One turn moves every row onto another: examples first, then more rows asked
K_594: -2.056 1.938 -0.206 1.449 2.311 0.680 2.624 -0.508 -0.209 -0.821 -0.063
 -2.585
K_651: 1.257 1.348 -1.080 1.116 1.739 1.858 1.150 2.883 4.373 1.771 0.752
 -0.734
K_819: -0.954 -1.854 -2.050 -0.646 2.883 -3.312 -0.222 1.201 3.592 -0.767 0.874
 -2.123
K_644: -0.989 -0.589 -0.602 -3.606 1.185 -0.063 3.223 0.904 2.272 0.243 -1.475
 -0.728
K_16: -0.118 1.059 -0.559 3.770 -0.628 -0.883 -0.082 1.401 -0.120 0.964 1.154
 2.844
K_699: 0.668 -1.049 -0.300 -4.303 0.123 -0.443 -1.878 0.069 -1.248 0.560 -1.294
 0.673
K_754: 0.103 -1.281 -1.227 -1.530 4.331 -1.049 0.482 -1.195 3.532 -1.889 -0.867
 -0.671
K_247: -0.177 2.011 1.964 -0.114 -0.157 0.832 1.193 -1.754 -1.871 -0.804 0.537
 -1.423
K_654: -0.800 1.198 0.034 3.141 0.631 -0.012 -4.339 1.046 1.003 -0.379 -0.853
 1.401
K_580: -0.417 -1.971 -0.912 2.841 1.643 -1.877 1.203 2.499 1.098 1.327 2.260
 2.380
K_869: 1.944 2.576 0.427 0.592 2.043 -1.005 -1.937 3.731 3.319 1.296 1.755
 0.098
K_378: -0.484 -0.418 0.485 -3.182 1.289 -1.041 -3.421 -0.020 0.650 -0.119 2.095
 -2.531
K_983: 1.300 -0.903 1.651 -3.141 1.086 -0.874 -2.309 1.470 -2.036 0.001 1.040
 -0.979
K_693: -1.055 -1.223 -1.166 2.762 3.708 -1.780 0.582 0.896 1.292 0.306 0.791
 3.175
K_122: -0.296 2.464 0.163 1.848 0.764 -0.734 -2.880 4.249 0.137 0.479 0.206
 1.628
K_376: 0.040 -1.547 0.007 -1.789 2.695 -1.630 0.889 2.727 2.069 -0.445 3.551
 -2.342
K_288: 0.897 0.318 -0.593 -5.061 0.907 -0.148 -2.306 1.173 1.732 0.847 0.740
 -0.621
K_170: -2.826 2.110 -1.132 -1.398 1.640 0.418 -1.157 -2.581 0.793 -0.205 -1.025
 1.631
K_491: -4.451 1.073 -1.897 0.339 2.549 1.100 0.452 -0.669 1.548 0.308 1.017
 -0.656
K_113: -0.514 1.639 -0.886 3.131 -0.124 -0.369 0.436 0.181 -0.526 0.701 0.132
 3.686
K_339: -1.373 0.117 -1.056 1.468 0.791 -0.374 -4.220 -0.459 4.043 1.028 0.942
 0.248
K_989: -0.170 1.971 -0.532 3.196 1.191 -0.695 -0.456 1.357 0.107 0.576 0.781
 3.823
K_708: -0.599 -2.019 -0.449 3.070 2.411 -0.650 1.452 -1.296 0.346 -0.321 0.079
 2.466
K_603: -0.366 0.988 -0.179 4.183 0.444 -0.096 -0.718 -0.186 -0.031 0.168 1.031
 3.108
K_934: 1.565 -2.265 0.251 -1.901 0.764 -0.378 -3.949 -1.094 0.333 -0.261 -1.206
 -0.452
K_619: -0.599 0.506 -1.073 -3.345 1.269 -2.777 -2.043 -0.039 0.220 -0.400
 -0.866 -2.751
K_845: -1.217 1.750 -0.633 1.212 -0.375 1.028 -2.345 -0.382 -0.255 -0.404
 -2.546 2.509
K_404: 2.685 -0.646 -0.282 -3.014 -0.772 -0.487 -2.022 0.047 2.104 0.574 -0.632
 -2.532
K_416: -0.030 1.866 1.281 0.846 -0.826 2.228 -0.826 0.714 -2.074 -0.499 -0.518
 1.738
K_230: 0.291 -1.360 2.581 -1.632 2.387 0.822 1.627 1.933 2.112 -0.302 2.402
 -2.621
K_798: -0.031 1.598 0.594 1.537 -2.126 0.138 -1.088 3.351 -1.432 0.806 0.493
 0.658
K_621: 1.039 -1.444 0.518 2.088 1.600 -0.154 2.803 1.895 -0.195 0.815 2.136
 2.455
K_262: 0.953 -1.171 -0.349 -1.817 0.410 -3.338 -3.084 2.450 -0.767 0.854 -0.238
 -1.718
K_552: 1.887 -0.444 -0.027 -2.229 3.015 -2.229 -3.948 1.503 0.510 -0.057 -1.495
 0.160
K_943: -1.855 -2.072 -1.111 -1.168 0.643 -2.508 0.689 2.527 3.628 1.147 0.491
 -2.586
K_876: -0.976 -2.742 0.695 -0.187 1.216 0.150 0.433 -1.737 3.140 -0.940 -0.562
 -2.874
K_169: 1.314 2.279 -0.005 0.017 -1.981 -1.615 1.539 2.935 0.007 1.568 0.318
 -1.635
K_476: 0.174 -1.435 -0.529 1.627 1.069 -0.218 3.434 -0.007 -0.492 0.440 -0.220
 2.895
K_976: 0.398 1.640 0.407 3.272 0.515 0.234 0.445 0.990 -0.847 0.341 1.396 3.130
K_11: 2.450 1.001 0.681 -2.863 2.137 -1.198 -1.691 -0.224 0.777 -1.105 -1.124
 -2.636
K_340: -2.074 -0.015 -1.483 0.987 2.028 2.247 -0.795 0.927 4.257 1.611 2.443
 -0.332
K_239: 0.783 -2.598 -0.525 -1.969 0.960 0.682 2.011 -1.982 2.247 -1.327 0.077
 -1.442
K_939: 0.890 1.625 -0.819 1.896 0.534 0.286 3.141 1.714 1.796 0.595 -0.757
 -2.840
K_585: -1.144 -0.044 0.336 -1.965 5.186 -0.996 0.200 1.197 3.834 -0.888 -0.407
 -0.838
K_323: 0.297 -1.353 -0.858 -3.741 0.736 -0.076 3.156 1.480 1.221 -0.085 1.604
 -1.037

K_651 moves to -> K_491
K_323 moves to -> K_819
And these:
K_247 moves to -> K_869
K_122 moves to -> K_845
K_603 moves to -> K_976
K_476 moves to -> K_580
K_699 moves to -> K_262
K_943 moves to -> K_876
K_619 moves to -> K_404

